Each row is where one point has got to under a steady rotation. How many steps took it there?
The counts run from 0 to 219.
[ 96 144 127 170 128 107  98 128 174 103 132 124 127 120  92  82 109 129
 167 179  99 151  91 134 159 168 168  92 125 125 134 103 126 103 115 131
 169 124 102 125 144  87 122 116 121 127 112  59 131 155 128 136 118 110] => 109
[113 167 190 161 136  95 125 115 137 107  91 158 149 129  86 149 104 138
  99 181 150 135 108  95 143 150 135 146 131  89 120 128 110  91 178 170
 131 125 106 100 142 127 158 100 102 127 156  98 104 144 105  97  82 115] => 1
[116 123 140 123 166 125 123 112 154 118 122 133 133 124  97 150 116 134
 116 147 148 132 110 150 173 138 153  90 103 127 152  71  78  76 144 161
 114  99  95  67 154 101 137 133 120 133 114  71 109 135 155 110  83 137] => 197
[ 90 163 115 126 117 129 119 103 181  98  96 168 135 121 105 133 100 164
 111 168  74 108 131 147 143 163 142 109 115  81 146  94  75 160 140 141
 141 156 138  97 150 110  63 131 151 122 103 102 121 128 121  95 122 145] => 39
[114 137 194 125 114 116 113  74 162  99 131 156 126  92  98 128 138 136
 130 146 104 146 107 124 162 141 107 104 118  94 131 145 114  64 107 152
 139 133  81  76 144 130  82 108 122 148 136  71 136 149 126 133 123 111] => 201
[105 169 148 158 145  98 145  86 178 107 120 183 164 134  94 163  96 145
 138 141 124 135 108 119 153 134 145 121 115  89 143 122  90  63 150 166
 109 108  94 130 135 123  84 139 145 103  96  99 114 116 130 103 119 135] => 27
[118 180 164 167 143  61 125 101 136 116  93 170 169 142 105 158  85 124
 112 189 126 123 107  88 143 145 135 146 124 111 124 126 133  80 173 158
 118 111  88 112 136 126 121 112 121 105 130 112 104 130 113 109  93 107] => 78
[108 169 165 131 148 102 141 122 123  73 100 148 139  70  97 129 121 180
 142 180 102 134 111 124 201 158 105 104 142 132 137 141 117 120 136 153
 156 118  96  84 148 128 105 101 149 123 119 102  96 151 141 113 127 123] => 10
[ 84 174 128 156 150  66 131 124 157 111  78 155 170 158  93 138 104 131
 129 182 102 117 117  81 146 155 132 119 119 108 126 138 129 115 152 164
 119 122  80 109 145  95 102 155 110 107 125 125  98 107 118 120 116 139] => 156
[124 169 185 160 136  86 124 100 131  98 104 152 142 110  89 150 123 139
 106 176 141 134 101  96 152 146 130 149 121  88 132 140  97  88 168 167
 143 131 116  98 146 133 132  93 110 132 166  96 112 161 100 101  84 117] => 0
[121 156 170 165 122 106 122 117 141  91 112 160 151 127  72 138  74 112
 120 168 117 130 102  96 155 156 167 124 116  84 141 103 125  75 168 145
 131 108 120 116 137 115  97  83 136  94 122  97  91 134 123  99 122 110] => 205
[ 79 146 142 168 119 105 137 106 200 100 113 176 138 152  72 114 121 171
 148 150 105 130  88 132 160 164 136 107 158  98 135 143 120 115 128 174
 128 124  78 118 150 107 128 153 119 125 110  87 125 128 120 110 133 147] => 106
[100 142 127 165 135  85 121  90 183 104 113 156 112 148 111  89  94 163
 153 167  88 131  80 146 168 152 145 102 134 142 150 106 125 122 109 146
 144 137  80  88 146  91 145 141 128 133 100  77 141 149 122 103 110 132] => 184
[107 159 151 138 112  85 125 108 152  95 122 148 136 156 143 153 110  94
 107 155  97 105 136 119 134 122 172 153  80 112 130  97  94 114 165 141
 131 139 131  84 159  89  69 141 114 108 139  70 129 118 123  83  95 107] => 143
[129 167 159 155 138 117 140  81 160 104 125 184 176 118  98 171 101 145
 133 147 134 138 106 136 147 129 146 128 103  81 147 120  84  55 152 162
 130 108  99 134 136 129  76 123 148 103  95  96 122 124 140 105 103 125] => 26
[139 142 161 108 109 126  88  88 127 134  96 169 175 112 117 139 149 150
 120 180  97 132 135 149 133 144 122 101  96 111 128 137 120  92 126 155
 145 131  76  76 142 115  79 109 112 127 119  74 155 122 143 165  83  96] => 150
[139 117 156 156 132  75 138  93 136 115  96 122 137 136 117 108 136 142
 122 145  89 155  95 141 178 153 161 109 107 127 180  93 130 101 112 149
 135 103  98  77 149  79 124 148 108 116 106  73 155 147 159 116  95 122] => 6
[128 149 165 144 114 139  72  83 153 157 111 125 148  93 101 124 120 155
 115 195 115 166 132 146 132 169 126 115 149 108 146  90  90  94 132 134
 167 120 105 108 129 116 108 124 127 139 111  52 153 140 124 143  82 116] => 99
[ 86 168 175 129 141 101 137 148 134  66 131 107 122  52 106 104 106 138
 129 162 132 156 140 144 179 151 119 103 108 105 122 127  87 112 135 165
 166 144 115 116 139 104 108 103 100 133 122  91 108 161 138  96 114 110] => 189
[129 145 152 141 129  82 145 118 119  94  89 121 161  96 117 121 184 153
 134 164  83 152 104 131 188 154 154 116 119 143 147 132 125 131 130 152
 163 109 118  93 166  69 109 145  98 105 126  66 153 137 157 135 107 106] => 84
[106 134 144 150 118 127 106 145 144 102 130 119 152 105  79 110 142 120
 156 169  96 164 102 132 161 172 177  86 120 118 123 115 115  99 141 140
 171 127 115 130 151  71  99 120 100 106 117  57 126 133 141 154 132  99] => 33
[108 152 144 149 112  89 116 136 132 106 100 119 171 118 110 100 163 128
 147 186  88 144 124 129 152 163 163 117 105 150 126 127 128 137 131 145
 181 127 105 114 154  54 112 143  87 111 126  60 156 134 144 144 105  99] => 160
[ 82 145  98 131 143 148 121 142 183  81 131 166 144 140  95 144 138 128
 143 164 128  98 112 147 143 135 169 102  82 104 117 111  76 124 143 169
 152 134 123 103 177  80 107 126 125 139 130  74 114 131 137 119 100 146] => 42
[ 82 149 105 141 123 142 117 111 184  91 106 166 136 134 102 141 111 152
 119 166  97  99 132 137 145 156 147 110 104  81 144  89  73 158 141 144
 146 143 142  95 158  97  80 128 153 131 122  95 120 127 128 102 108 154] => 40
[120 150 156 165 137 103 168 107 142 101  94 172 166 119  78 129 136 183
 103 144 143 143 109 143 155 160 142 128 110  77 148 122  99 114 146 198
 144 114 111 132 145 102 143 109 104 111 108 108 141 152 135  95  92 133] => 180
[107 139 144  82 165  95 111 112 131 128  94 129 139 113 120 146 138 138
 108 169 127 114 139 143 164 133 112  81  95 145 124 100  93 105 129 165
 120 132  68  41 155 102 118 144  98 141 111  90 129 125 146 134  79 123] => 71
[ 84 162 113 156 133 115 113 108 187  91  96 145 160 135 106 143 130 141
 124 178 121  92 141 137 133 130 125 144  92  95 139 127  82 162 121 171
 156 136 106  93 160  92 108 145 131 159 139  92 121 136 142 115  56 161] => 168
[102 159 159 109 123 110  85  94 161 143 129 141 103 108 137 111 114 113
 139 163 105 154 129 138 133 148 133  92 114 112 114 109  70  68 138 143
 136 165 105 103 120 115  80 133 112 145 124  63 154 130  87 130 112  93] => 47
[119 141 147 109 130 142 122 129 127  79 124 158 136  90 110 132 149 160
 156 171  82 121 103 144 178 149 157  90 116 144 123 119 104 115 162 135
 167 122 128  78 161 109  88  97 149 106 117  65 119 134 137 126 140 104] => 213
[103 163 154 136 156  83 131 114 170 124 138 151 145 131 130 133 133 134
 161 169 149 142 108 140 147 126 152 124 128 147  98 132  83  72 157 185
 146 130  73 126 151  98 146 154  94 139 127  60 152 129 110 120  93 101] => 172
[104 171 158 160 140  58 116 110 139 126  84 152 168 158 101 142  74 124
 106 187 127 123 119  92 144 153 138 137 122 120 136 106 139  87 163 153
 118 109  77  99 135 106 133 133 110 105 121 115 101 124 124 102  96 112] => 79
[115 146 169 141 107 115 105  98 145 101 107 150 109  99  91 127 130 118
 112 159 100 150  97  98 147 164 130 108 104  59 137 126  91  71 143 145
 135 155 132  89 137 131  79  91 116 134 159  83 121 154  90 137 114 107] => 126
[ 95 139 133 139 111 151 110 105 181  90 127 177 112 137  96 126 125 154
 105 164 115 101 117 150 133 149 155 128 126  96 143  94  77 155 150 154
 155 143 142  88 168 102 119 114 133 138 134  66 129 146 114  79  93 145] => 117
[ 94 147 169 108 122 103 105  80 168 123 131 128 104 101 120 117 123 114
 133 139 107 159 109 133 157 145 110  85 104  81 131 117  82  58 113 150
 119 155  97  77 133 129  76 127 112 146 136  79 136 139 100 138 119 115] => 124
[112 132 121 134 146 149 110 123 177 100 140 169 128 146  93 141 115 135
 129 162 145 101 102 164 147 132 172 104  96 120 130  83  80 105 151 163
 148 119 116  91 163  94 135 104 124 137 118  65 116 139 130  99  82 129] => 119
[101 158 162 139 136  85 145 124 156  86 146 112 132 121 127 158 114 108
 131 142 118 134 128 127 175 121 181 140 121 140 144  93  84  98 159 148
 133 107 121  93 163  80 106 167 120 117 126  66 125 122 144  74 108 122] => 17
[144 129 152 152 141  70 155  98 133  93  85 125 133 111 119 117 152 151
 133 143  93 159  81 140 199 154 154 105 107 134 174 105 122 104 116 140
 138 110 110  75 153  80 112 144 117 109 111  75 149 146 151 123 102 117] => 7
